Each row has a name. Each piece below is followed by the name of the row it came from. Each question is about the rows just above it.

(199): [159 131 102 109 135 111 143 141 123 103 135 134 119 116 138 129 114 141
 132 120 132 129 130 127 117 135  82]
(95): [ 92 126 124  92 135 149 132 132 148 126 139 137 145 152  97 109 107 105
  77 167  99 120 125 105 134 117  72]
(177): [ 66 170  89 103 176  88  59  72 146 105  55  91  74  76  95 142 148 194
  97 157  99 161 122  78 142  66  86]
(169): [ 87 122 138 106 139 140 131 121 134 103 154 133 135 136 102  93  86 106
  77 152 103 112 116 113 144 123  84]
(51): [ 67 171  86  98 173  86  57  74 145 101  58  89  78  71  93 147 145 192
  97 157  98 155 122  78 147  61  83]
(29): [ 75 166 104 111 184  90  61  71 135 116  48  93  69  82 101 130 145 193
 100 160  97 165 122  70 128  72  94]
(115): [152 116 102 112 145 134 124 133 117  92 149 150 113 126 140 118 135 137
 108 119 144 152 137 129  95 135 108]
(101): [ 85 106 130  91 153 140 138 145 147 108 131 146 147 180 101 102 117 122
  75 161 104 116 113 115 151 102  92]
(196): [ 88 160 106 112 168  91  60  65 118 114  63  90  84  77  90 134 147 190
 120 151  97 134 140  52 113  56 113]
(150): [140 133 148  87  85  83  93  72 128 107 132 130 135 114 141  94 135 121
 121 101 168 137 152 140 118 138 102]
(86): [145 139  97 116 125 119 146 121 132 101 130 141 118 130 140 127 136 116
 106 119 152  95 137 144 129 149 115]
(94): [ 88 128 143  98 142 126 120 126 145 100 149 140 133 148  88  85  83  93
  72 154 108 112 126 106 147 132  78]
find: [140 133 148  88  85  83  93  72]
(94)
find: [119 144 152 137 129  95]
(115)
find: [141 118 130 140]
(86)
find: [101 130 141 118 130 140 127]
(86)
Where do [120 151  97 134] appear?
(196)

(15): [103  42  99 105 158  44 135]
(28): [ 55 131 187 105 158  85 118]
(124): [103  42  99 155 111 169  67]
find: [103  42  99 105 158]
(15)
find: [ 42  99 105 158  44]
(15)
find: [155 111 169  67]
(124)
Where do [131 187 105 158  85 118] appear?
(28)

(67): [178  57 110  91  92]
(22): [ 72 113 164 100  99]
(85): [ 74 130 171  81  97]
(64): [ 57 110 178  75 102]
(12): [ 58  57  92  91 110]
find: [ 57 110 178]
(64)
find: [81 97]
(85)
find: [ 57 110  91  92]
(67)
find: [178  57 110]
(67)
[178  75 102] is in which row?
(64)
find: [ 57 110 178  75 102]
(64)
find: [171  81]
(85)

(14): [123  94 131  87 152 135 208 169 147 145 190 169  97 125 184  94 109 143
 189 147 144 106 130 109 208 122 150 134 160  91 137 115 145  75 210 106
 105  72 113  76  71 126 145 139  86 160  91 147 106]
(63): [144 106 131 119 142 132 197 171 167 153 161 168 167 114 170  80 133 165
 164 122 144 109 155 128  61 149 144 131 158 123 152 128 143  98 176 115
 102  54 106  61  69 134 130 134 120 167  83 122 149]
(2): [123  94 131  87 152 135 208 169 147 145 190 169 168 125 184  94 109 143
 189 147 144 106 179 109  49 122 150 134 160  91 137 115 145  75 210 106
 105  72 113  71  76 126 145 139  86 160  91 116 141]
The row with [123  94 131  87 152 135 208 169 147 145 190 169 168 125 184  94 109 143
 189 147 144 106 179 109  49 122 150 134 160  91 137 115 145  75 210 106
 105  72 113  71  76 126 145 139  86 160  91 116 141] is
(2)
Where do [123  94 131  87 152 135 208 169 147 145 190 169  97 125 184  94 109 143
 189 147 144 106 130 109 208 122 150 134 160  91 137 115 145  75 210 106
 105  72 113  76  71 126 145 139  86 160  91 147 106] appear?
(14)
find: [ 71  76 126]
(2)
The row with [144 106 130] is
(14)
The row with [ 76 126 145] is
(2)

(42): [147 147 110 174 152 159  97  95]
(72): [ 86 153 144 199 156 215  85 153]
(103): [140 126 119 162 146 137 103  80]
(69): [ 86 153 144 154 157 130 135  92]
(70): [139 117 127 149 141 120 115  79]
The row with [147 110 174 152 159  97  95] is
(42)
The row with [153 144 154 157 130] is
(69)
find: [ 85 153]
(72)
Which row holds [ 86 153 144 154 157 130 135  92]?
(69)
find: [ 86 153 144 154 157]
(69)
Which row holds [110 174]?
(42)
The row with [ 86 153 144 154] is
(69)

(83): [116  91 114  48 128]
(52): [ 91 113  48  77  73]
(44): [ 53 123 147  97 164]
find: [ 48 128]
(83)
Where do [123 147] appear?
(44)
find: [ 91 114  48]
(83)

(135): [181 198 203 174 207 178 169 208 170]
(141): [188 200 195 198 166 171 198 182 176]
(57): [170 198 181 174 161 174 185 170 172]
(113): [175 184 207 190 174 178 162 186 177]
(13): [200 195 198 166 171 198 181 176 191]
Which row holds [200 195 198 166 171 198 182 176]?
(141)
find: [188 200 195 198 166 171 198 182 176]
(141)
find: [171 198 181]
(13)
find: [203 174 207 178 169 208]
(135)
The row with [166 171 198 181 176 191] is
(13)

(56): [125 151 122 121 155]
(19): [141 162 121 122 125]
(125): [162 120 151 139 125]
find: [151 122 121]
(56)
The row with [162 121] is
(19)

(35): [ 94  50 135 115 188 128 132 134 134  99 171 122  90  93 119 174 136 123
 100 186 115  96  98 133 151 136 145 168 110 112 141 109 165 150 121 151]
(120): [106  88 149  71 177 157  89 131 143 126 160 155 146 110 118 162 168 111
 148 196 148  57  87 202  99 150 130 142 118 156  95 123 140 119 116 119]
(46): [109 133 137 119 185 153 105 137 151 131 128 146 121  97 103 172 163  98
 106 155 127  78 132 173 114 127 139 163 155 154 107 124 147 144 128 110]
(139): [ 94  88 149  71 177 157  89 131 143 126 160 155 146 110 119 162 168 111
 148 196 148  57  87 202  99 150 130 142 118 156  95 123 140 150 116 119]
Which row holds [151 136 145 168 110 112 141 109]?
(35)
Where do [105 137 151 131 128 146 121] appear?
(46)

(109): [ 77 166  89 169 170 113 177 165 161  91 143 135 165 168  74 121 114 141]
(147): [ 92 162 119 147 165 102 150  69  80 118 133 100 168 148 103  60 147 135]
(31): [133 103 125 137 157 116 146 158 153 106 182 120 177 140 111 127 107 167]
(82): [181 125 137 157 116 146 159 204 200  99 190 123 146  97  81 147  82 173]
(104): [112 157 106 188 144 109 192 178 173 112 131 206 143 222 115 197 132 144]
find: [103 125 137 157 116 146 158]
(31)
find: [133 100]
(147)
The row with [146  97  81 147] is
(82)
find: [119 147 165 102 150  69]
(147)
find: [181 125 137 157 116 146 159 204 200  99]
(82)
find: [ 81 147]
(82)

(119): [105 108 113 155 100 148 136]
(136): [135 141 113 105 124 117 177]
(110): [105 108 113 155 142 148 136]
(20): [111 133 116 135 140 134 114]
Where do [105 108 113 155 100 148 136] appear?
(119)
[133 116 135 140 134 114] is in which row?
(20)
The row with [124 117] is
(136)
find: [135 140]
(20)

(25): [169 140 106 146  94 105  57 157 145 130]
(48): [146  96 105  57 157 161 137 202 107 118]
(117): [127 171 140 106 146  94 105  57 157 133]
(27): [149  51 149 219 126 205 146 113  48 190]
find: [171 140 106 146  94 105  57 157]
(117)
find: [127 171 140 106 146  94 105  57 157 133]
(117)
Which row holds [ 94 105  57 157 145 130]?
(25)

(96): [130 129 120 203 133 119  80 114 148  89 108 120]
(132): [117 107 131 105 122 154  80 114 148  89 122 112]
(93): [151  94 127 129 163 142 132 115 146 115 113 115]
(122): [119 135 130 141 136 168 139 101 114 154 180 158]
find: [129 120 203 133 119]
(96)
The row with [117 107 131 105 122 154  80 114 148  89 122 112] is
(132)

(88): [134 133 125 133]
(129): [134 133 146 107]
(38): [164 162  96 165]
(157): [ 99 100 153  99]
(145): [117 118 201  48]
(148): [ 44  48 203  43]
(8): [ 50  54 201  48]
find: [134 133 125]
(88)
find: [118 201  48]
(145)
The row with [134 133 125 133] is
(88)
Which row holds [ 50  54 201  48]?
(8)
find: [125 133]
(88)
find: [ 54 201]
(8)

(100): [ 60  61  61 191  55 195  60  65]
(133): [109 146  94 163  93 166  95  95]
(91): [ 60  56  57 194  58 204  58  54]
(80): [ 94  96  96 158  99 162  98  95]
(58): [106  56  57  58 204 194 113 108]
find: [204 194]
(58)
find: [106  56  57  58 204]
(58)
Which row holds [ 56  57 194  58 204]?
(91)

(142): [126 146 115 125 104 148 161  84 110 164  57 123 166 113 115 119 137  80
 155 104 136 217 180 156 152 105 116 117 147 174 171 133 114 136 130 132
 121 156  79 122 102 116 121 103 188 113 141 101 161 108]
(9): [146 135 143 122  92  92 129  84 101 166 100 132 171 118 131 164 130 124
 153  97 121 173 115 142 137 101 140 118 128 151 154 124 102 127 118 129
 126 136  79 156 101 147 120 100 176  96 113 114 176 120]
(195): [132 132 114 134 113 146 145  86 105 165  81 128 166 116 124 117 131 103
 151 100 130 192 150 147 146 103 126 117 135 162 161 127 108 129 120 130
 123 145  81 139 101 130 122 103 179 106 128 108 165 111]
(66): [143 110 121 161 123 150 113 106  95 146 142 143 158 120 158 141 127 170
 140  91  86 111  45 141 119 106 150 132 136 120 127 112  98 148 129 151
 123 145  87 192 111 191 112 119 157 102  81 123 206 151]
(108): [106 144 111 146 172 144 160 158  89 114 140 139 104 121 155 131 105 168
  92  96  97  73 120 151 136 124  95 133 156 126 121  98 118 146 115 160
 106 169 138 163 121 155 125 166 126 157 104 109 152 125]
(18): [136 126 118 146 118 150 135 101 102 151 107 134 157 117 141 140 130 133
 143  96 106 151 103 149 134 107 133 127 143 141 144 119 105 145 130 145
 121 152  86 162 108 160 115 115 168 110 107 113 187 133]
(36): [144 106 110 146 135 143 122  92  93 162 125 135 164 122 134 135 120 146
 141  96 123 143 109 132 135 101 139 114 115 144 144 118 101 113 100 124
 126 126  95 162 100 146 127 109 161  98 109 118 162 113]
(158): [142 109 111 146 128 144 121  86  96 166 117 135 169 122 133  93 123 139
 147  96 123 153 108 133 135  99 141 115 116 146 147 120 100 116 105 125
 127 126  88 161 100 147 125 103 166  95 110 118 169 116]
(123): [150  90 106 149 149 138 109  88  85 168 142 138 167 126 134 132 113 161
 139  95 132 129 103 120 134  96 144 106  94 141 141 115  97  91  78 111
 128 106 101 165  96 143 135 105 154  89 108 122 149 102]
(130): [145 108 113 153 148 145 128 121  91 140 142 141 140 123 151 101 115 169
 122  94 101 101  86 139 129 110 128 126 134 127 128 107 105 133 111 144
 117 144 110 176 111 167 122 133 144 119  96 119 173 130]
find: [ 87 192 111 191]
(66)
The row with [102 116 121 103 188 113 141 101 161] is
(142)
find: [144 106 110 146 135 143 122  92  93 162 125 135 164 122 134 135 120 146
 141  96 123 143 109 132 135 101 139 114 115 144 144 118 101 113 100 124
 126 126  95 162 100 146 127 109 161  98 109 118 162 113]
(36)
Which row holds [146 135 143 122  92  93]?
(36)
find: [123 143 109 132 135]
(36)

(143): [100 100  98 154 101 158]
(49): [115 115 117 137 117 146]
(126): [ 97 137 115 117  82 175]
(155): [ 46  42  43 207  37 219]
(71): [ 64  59  64 188  62 195]
(78): [107 111 108 148 108 151]
(45): [ 97  96  98 156  95 164]
(179): [ 59  64  49 207  44 211]
find: [42 43]
(155)
Where do [64 59] appear?
(71)
The row with [ 46  42  43 207] is
(155)
find: [97 96]
(45)
Which row holds [115 117 137]?
(49)
find: [ 64  49 207  44 211]
(179)

(23): [ 46 168 188  94  80]
(112): [ 64 188 168 112 110]
(30): [188 168 113  86  66]
find: [168 188]
(23)
find: [168 113  86  66]
(30)
Where do [188 168 112] appear?
(112)
find: [ 64 188]
(112)

(106): [124  52 129 145]
(121): [ 66 120 164 130]
(75): [124  52 129 114]
(76): [164 120  66 155]
find: [120  66 155]
(76)
find: [124  52 129 145]
(106)
find: [ 66 155]
(76)
Which row holds [164 120  66]?
(76)

(26): [157 195 151  57 169 112 151 118 130  70 110 172 117  77 182 211  77 164
 151 107 178 112 162 120 103  75 117 175  88  92 151  82 127  60 186]
(146): [ 97 122 160 193 132 119  53 168 193 128 109 110  91  95 103  94 203 155
 158 103 107  98 120 193 118 172 128 111 139 115  84 122 155 159  45]
(84): [155 137 106  77 124 135 186  94  84 125 145 145 149 152 147 155  66 101
 116 140 146 157 137  71 133  98 130 147 118 135 167 136 101 106 194]
(149): [158 129  96  72 118 139 200  87  69 133 152 143 155 149 152 147  57  91
 105 149 144 165 134 106 186 146 131 144 121 143 174 143  95 108 205]
(87): [113  77 111 188  84 145 117 122 137 178 156  97 120 178  78  52 155  70
 135 132  86 165 104 106 146 186 146 102 162 156 127 186 105 196  88]
Which row holds [149 152 147 155]?
(84)
find: [106 146 186]
(87)
find: [137  71 133  98 130 147 118]
(84)
find: [128 111 139]
(146)

(79): [111 150 128 177 117 159 104 135 144 145 170 138  81 120 109 140 136 112
 110 120 121 153]
(65): [111 153 114 144 117 159  81 138  81 170 144 145 135 120 109 139 160 111
 110 115 121 159]
(53): [111 150 128 144 117 159 104 138 118 166 144 161 135 120 109 139 136 112
 110 114 121 102]
(50): [111 150 128 144 117 159 104 138 118 166 144 145 142 120 109 139 136  54
 110 115 127 153]
(127): [150 127 175 144 117 159 104 110 118 166 144 145 135 120 109 139 136 112
 110 115 121 153]
find: [144 161 135 120]
(53)
Where do [144 117 159 104 138 118 166 144 145 142] appear?
(50)
The row with [150 127 175 144 117 159 104 110 118 166 144 145 135 120 109 139 136 112
 110 115 121 153] is
(127)
Where do [111 150 128 177 117 159 104] appear?
(79)
find: [121 102]
(53)
find: [111 150 128 177 117 159 104 135 144 145 170 138  81 120 109 140 136 112
 110 120 121 153]
(79)
find: [138  81 170 144 145 135]
(65)

(6): [157  96 135 145 111 166 103 140 102 152 161 148  98 165  98 152 103 108
 139 100  97 101 153 104 122  97  97 165 124 139 107 166 142]
(54): [121 106 173  84 153 109  92 145 104 130 132  88 130 111 143 115 121 116
 137 126 189 181 114 168 137 141 127 108 155  98 161 100 122]
(114): [141 140 129 134 133 143 135 129 133 127 137 125 133 143 130 140 132 127
 133 132 133 130 137 131 141 126 136 143 145 128 131 144 125]
(74): [105 156 116 155 108 176 134 129  93 146 168 121 106 173  84 153 109  92
 145 104 132 132 156 106 164  83 106 172 175 131 106 179 135]
(151): [139  61 130 152 161  98 112 176 141 107 137 147  62 136 135 141  61 107
 152  69 112 115 138 164  38 136  53 130  53 106 156  94 162]
(118): [123 128 123 130 141 113 140 131 138 114 120 121 126 121 137 124 123 128
 131 126 142 139 123 142 118 136 125 120 124 119 141 114 127]
find: [130 140 132 127]
(114)
[121 106 173  84 153 109  92 145 104 132 132] is in which row?
(74)
find: [102 152 161 148  98 165  98 152 103 108]
(6)
The row with [ 92 145 104 132 132 156 106 164  83] is
(74)
Which row holds [ 98 112 176 141 107 137]?
(151)
The row with [106 156] is
(151)
Which row holds [121 137 124 123 128 131 126 142 139]?
(118)

(34): [109 116 116  46  47 111 150 109 110]
(16): [112 116 116 117 143 117 143 116 113]
(3): [ 99 106 102 105 156 103 157 105  99]
(21): [ 66  72  71  70 181  71 187  75  74]
(102): [ 37  51  46  47 203  46 210  54  45]
Where do [ 51  46  47 203] appear?
(102)
[112 116 116 117 143 117 143 116 113] is in which row?
(16)
The row with [116 116  46  47 111 150 109 110] is
(34)
find: [ 37  51  46  47 203  46 210  54]
(102)

(40): [ 59 171 162  62 167  62 168  62 171  63 171  61 167  62 168 121 124 111
 112 113 122  66 166 112  64 121 121 112 111 121 114]
(55): [110 114 120 122  63 122  65 121 111 123 111 123  66 120 115 121 124 111
 112 113 122  66 166 112 144  51  53 134 135  52 134]
(107): [ 51  49  46 143 158 180 158 140  52 142  52 145 157 142  49 141  44  51
  51  49 181 155 165  49 159 141 141  50  52 142  48]
(137): [ 51  49  46 143 158 143 158 140  52 142  52 145 157 142  49  44 141  51
  51  49 142 155 165  49 159 141 141  50  52 142  48]
(138): [170 170 162  62 167  62 168  62 171  63 171  61 167  62 168  62 158 170
 171 170  63 169  45 171 167  60  62 170 170  63 168]
find: [ 62 170]
(138)
find: [ 51  49  46 143 158 180 158 140  52 142  52 145 157 142  49 141  44  51
  51  49 181 155 165  49 159 141 141  50  52 142  48]
(107)
find: [141  44]
(107)
Which row holds [170 170 162  62 167  62 168  62 171  63 171  61 167  62 168  62 158 170
 171 170  63 169  45 171 167  60  62 170 170  63 168]?
(138)

(7): [187 177 180 184 121  96 120 112 111 204 111 205 111]
(59): [184  97  95 179 184 177 180 184 121  96 120  96 120]
(105): [128 105 105 179 184 180 177 128  88 106  88 106  87]
The row with [184  97  95 179 184 177 180 184 121  96 120  96] is
(59)
find: [179 184 177 180]
(59)
find: [184 177 180 184 121  96 120]
(59)
find: [ 97  95 179 184 177 180 184 121  96 120  96]
(59)
Where do [105 179 184 180 177 128  88 106  88] appear?
(105)

(98): [ 68 142  82 151 164 186  61  93 158  65]
(89): [ 68 142  82 151 164 186  68  93 158  65]
(17): [ 80 151 164 186  68  93  68  93 158 114]
[151 164 186  61  93 158] is in which row?
(98)
Where do [ 80 151 164 186  68  93  68  93 158 114] appear?
(17)
Which row holds [ 82 151 164 186  68  93]?
(89)

(185): [164 156 157 153 169  90 135 115 147  84 140 134 182 168 159 166 160 181
 118  90 125 211 118 178 121 127  87 154 164 157 127 128 143 141  99 121
 143 142  77 143 148 157  95 144  91 138 122 118 101 191 127 155 136]
(60): [ 92  92 174 112 155  83 133  90 150  82 143 140 181 158 147 170 152 176
 138 104 145 197 123 182 127 122 100 158 176 157 146 132 132 135 105 115
 153 149  87 142 124 151 101 159  90 138 124 119  98 197 126 153 113]
(24): [ 89  93 172  96 145 101 157 110 142  91 142 141 177 162 156 157 153 169
 124  97 140 184 142 162 119 113  85 148 160 168 117 123 146 128 128 113
 146 142  72 140 134 154 120 139  79 144 120 122 119 159 118 140 134]
(33): [ 92  90 173 108 152  91 144  92 144  86 144 146 177 159 150 163 148 168
 138 107 144 187 131 175 122 116  93 156 174 164 139 133 140 131 118 118
 150 142  85 139 122 152 111 151  86 140 121 123 103 176 123 146 120]
(189): [ 85  88 170  90 156  88 130 112 141  86 140 135 183 168 161 166 158 177
 117  90 125 210 119 179 117 123  88 158 162 154 132 130 142 140  99 123
 142 142  80 144 147 155  96 146  90 133 120 120  99 192 130 159 140]
(170): [ 86  85 171 100 156  84 127 100 142  79 144 136 183 164 158 171 155 176
 125  96 131 211 112 184 124 125  94 163 172 155 143 133 138 143  93 121
 148 146  86 143 137 153  95 155  92 133 118 119  90 206 129 161 129]
(180): [ 94  94 174 106 147 101 158 101 143  90 144 145 177 162 151 159 150 167
 133 104 142 184 143 165 119 114  88 154 163 167 125 126 145 130 128 113
 145 141  80 143 129 154 119 138  78 145 121 123 116 161 118 143 129]
(186): [ 81  92 171  87 152 100 148 123 145  93 143 133 179 168 159 159 160 178
 118  86 124 200 130 169 116 122  85 149 154 156 111 118 147 136 115 119
 133 139  68 145 153 154 104 135  85 141 123 120 114 173 128 143 144]
(37): [ 89  89 172 103 156  85 133  97 143  80 142 141 182 162 154 168 154 174
 129 102 137 202 117 181 124 124  93 159 172 157 144 131 135 138 102 118
 148 147  85 142 131 151  95 154  90 137 120 121  96 194 128 158 122]
Which row holds [164 139 133 140 131 118 118]?
(33)
[162 156 157 153 169] is in which row?
(24)

(62): [202  59  54 202]
(92): [167  91  89 168]
(47): [147 110 109 147]
(32): [ 77 176 180  76]
(77): [180  73 208 202]
(131): [ 49 202 208  48]
[202 208  48] is in which row?
(131)
The row with [180  76] is
(32)
find: [ 77 176 180]
(32)

